Each path below is one point turned by a fixed rotation once a step. After each direction that follows a path, write how fast that rotation turns it, in deg/step (0 if it stays still).
Each turn is a multiple of 5 degrees from 10 to 175, or 0.
Each row of a path follows its step; steps can be skipped.
Rotation 1:
step 6: [-17  29  53  24 -39  11 -20 -35   5 -69  84  22 -22 -44 -31 -15 -21 -74
  28  31  -7  -3 -25 -13  12 -74  -7   8   2   8   0  76  14  35  18  14
 -51  17  65 -53 -10 -29  20 -13   5  -6   3 -53  15 -60  -1 -36   5   5
  17 -17   0  11  -4  -8  -2   3  19 -19  12]
step 8: [-26 -30  22  28  16  49  51   7  12 -45  16 -22 -52 -24 -24 -33 -26   6
 -37 -54  -6  45  10 -32 -21  -5  -4  34  -8 -17   2 -32 -16  53  30  38
  -4  53 -53  61  -2  19 -38  27 -14 -11   4  -3 -33  -5 -23   6  52  -4
 -12  -2 -24  12  20 -31  40  79  26 -44 -69]
step 14: [-13  40  51  50  -2 -21  -4  22  28 -63 -68   6  37 -38 -14  33 -53  -6
   6   8  13 -27  26 -42  52 -56 -13  62  15 -10 -25   4  20 -45  55 -36
 -31  34   1 -20 -25 -33   2 -20 -46 -10  18  31 -14  -5  17 -18 -14  32
   4  62  43   7  11  12  -7 -61   0  36   4]
step 15: [ -3 -55  26 -14 -31   1  15  21  20  -9  43   4  16  -2  -6 -10 -13 -19
   6 -44   7 -75   7 -48  35 -48 -24 -16 -28  -5  43  50  14  52  42  16
  -8 -30  14 -31   6   2   8   0  87  19 -24  20 -35 -43  11  12 -11  11
 -20 -31  23 -97  49  13   9   5  38 -52 -13]
step 18: [ 21  25 -41  -6 -20  19  15   1  -3  12  20 -12 -51   7  45  53  39  43
 -22  11  31  14  70 -17 -58  41  16 -52  38 -17 -14 -36  28 -15  17 -25
  36  14  28   3  19  61  21  47  14  47  57   0 -29 -37   7  30 -39   5
  75 -30 -19   9 -19   0  56 -10  28  21  22]
step 20: [ 85   9  44 -35 -39 -56   8  58  -9  -4  22 -13 -25   9 -51  42  17 -44
   4   4 -30  41 -12  41 -24  40  48  -9   6 -45 -13  20 -22 -11 -47  20
  40  -3  61   7   8  11  32 -21   2   4 -32  34  -3 -26   5 -80   2   8
 -30 -26  50 -13 -35 -22 -34   8 -19  38   8]
step 22: [ -43   32   30   -4   15  -23   52   -5  -20    3    4   -2    7   -7
    7    0  -13  -21  -25   -5  -30   -9   -4  -67   -4  -58  -24   56
  -25  -29  -14  -36    3   40  -10  -41  -25  -71   13  -11  -30   -2
   -6  -17  -18   10  -33 -118  -28  -28  -14  -30   36   25   19    2
   87   22    1   -5  -45   22  -15    9    0]
step 25: [-30   9 -29 -57  24  33   6 -14 -64  25 -16 -79   1   4 -28   6  -2   5
  27  -4  -6  -8 -48 -32 -31  -2  -6 -61 -52  27  21  -4  -2  16   2  50
  21  39  42  48 -12  41  -3   5 -15  14 -14  42  30   8  -6  39  68  10
  53  16 -39   0 -50 -29   7  26   0 -77  10]
step 31: [-43 -12  40  28  29  35  17 -30 -17 -62  37  55  -7 -66  29  13 -27  18
 -38 -16 -23  30  24   0  22 -72   0  52   1  -1  17 -17  41  18  52   4
 -55 -10 -38   4  49  28  28   8  38  46 -42 -19 -46  26 -19  30  60  23
  29  -9  12  -6  31   9 -11 -26   4 -31 -22]
[ -2  -5  21  17   0   2   3  -8   8  -7  -9 -15   0 -11  -6  17   5   4
   6  -4  -4  12  -1   2  -4  -8  18   5   0  12   8  -4  -4   5  -3  12
  -5  -2   6   7   2  -9  -3   2   7  -6   7  -8  -6  -3  -3   7  -2   6
   8  -1 -17  -1 -12  -5  -2  -6   7   3   6] : 175
[ -8 -10   8   5  15   8  -9   5   4  -6   8  -5 -11   8  -7  -3  -2  -6
   1  -4   5   9  -8   1  -1   9   0  -9   0   6 -14   0 -11   8 -12 -11
   3  -5   2   3 -16   0   0   4 -12   2  -1 -15   9 -10  -1   4  17   1
 -10  10  11   1  -8  -4  13   7  -1   1   7] : 25
[ -1  -4   9   0   1  -7  -8 -14  -7   6 -13 -14  -7  -2   9  -9  -2  -4
   3  -3   7   4  -3   2   7   3  -6   3  -9  -5   7   2  -2  -9   6  -1
  -3  -3   1  -5  12  14 -12   8  -3  -7  14  -2  -5  -5 -15   8 -13   0
 -11   1  17  15 -11  -4  -4   9   4  -6 -11] : 130
[ -2  -7   9  -4  22   0  12   7 -13   3   6 -18  10   4   1   5   2   1
   3  -3   7 -23  -6  -2  -6 -14   4   1   0  -6   3  -3  -7   0  -4  10
  19  -7   2  13   4   0  -4  -8  -1  -6   0   2  -2   2   4  -5  -7  -8
  -1  -5  13  -1   6   8  -2   7   3  12   8] : 145
[ -3 -10   2  -4  -1   4  -5   6   5  -6  -2   0  -5   2  -3   5  11   6
  -2  11   1  -7  -1  -8  -1   9  -8   8  19  -4   0   7  -9   1 -12  20
   3  -3   4 -21  11   2  -3  -6  -5   4  19  -1  -8  -6   9  -5   2  -2
  -1  12  -1   2  14 -14   6  -7   5  -7  -7] : 120
[  4  -7   0   7 -14  -4   2   7   1  -4   3  -3  -3  16  -2  11  20   9
   7  -4  -6   1  -9  -1   4   0  12   6  -1 -17  -7   4  12   0   2 -13
   6  -7  -6  -6 -11   0  13  -7   3  12   4   2 -10   3  -8  10 -10 -10
   4   6  11   1 -11  11   1  -3   5  -8   1] : 20
[ -1 -10  12   2  -7   9  -3  -5  14   2   3  -8   1  -6  20  15 -15   9
 -23  13   5   1   4   6   2   9  -6  -7   4  -1   4  10  11   3 -10   4
   9   9  -3   4  -5  12   3  -8   6   2  -7   0  -8   8  -1  -4   1  -4
  -3  -3   2  -6  -6   4  -1  14  -2  -5   4] : 140
[ -5  -6   1   2   3  -4   9   5  -5   8   4   4  11  -2   1  -3   4  -5
  14   2  -6   4   5  -9  -3  13  -5   1  -7   9 -19   8  -5  -5  -4   9
   4   3 -11  17  11   6  13  -7  -8  -3 -12 -13 -19   7  -2  -3  -1   4
  -2  -6  -9  11  -7  -2   1  -3  -1 -15  -9] : 80
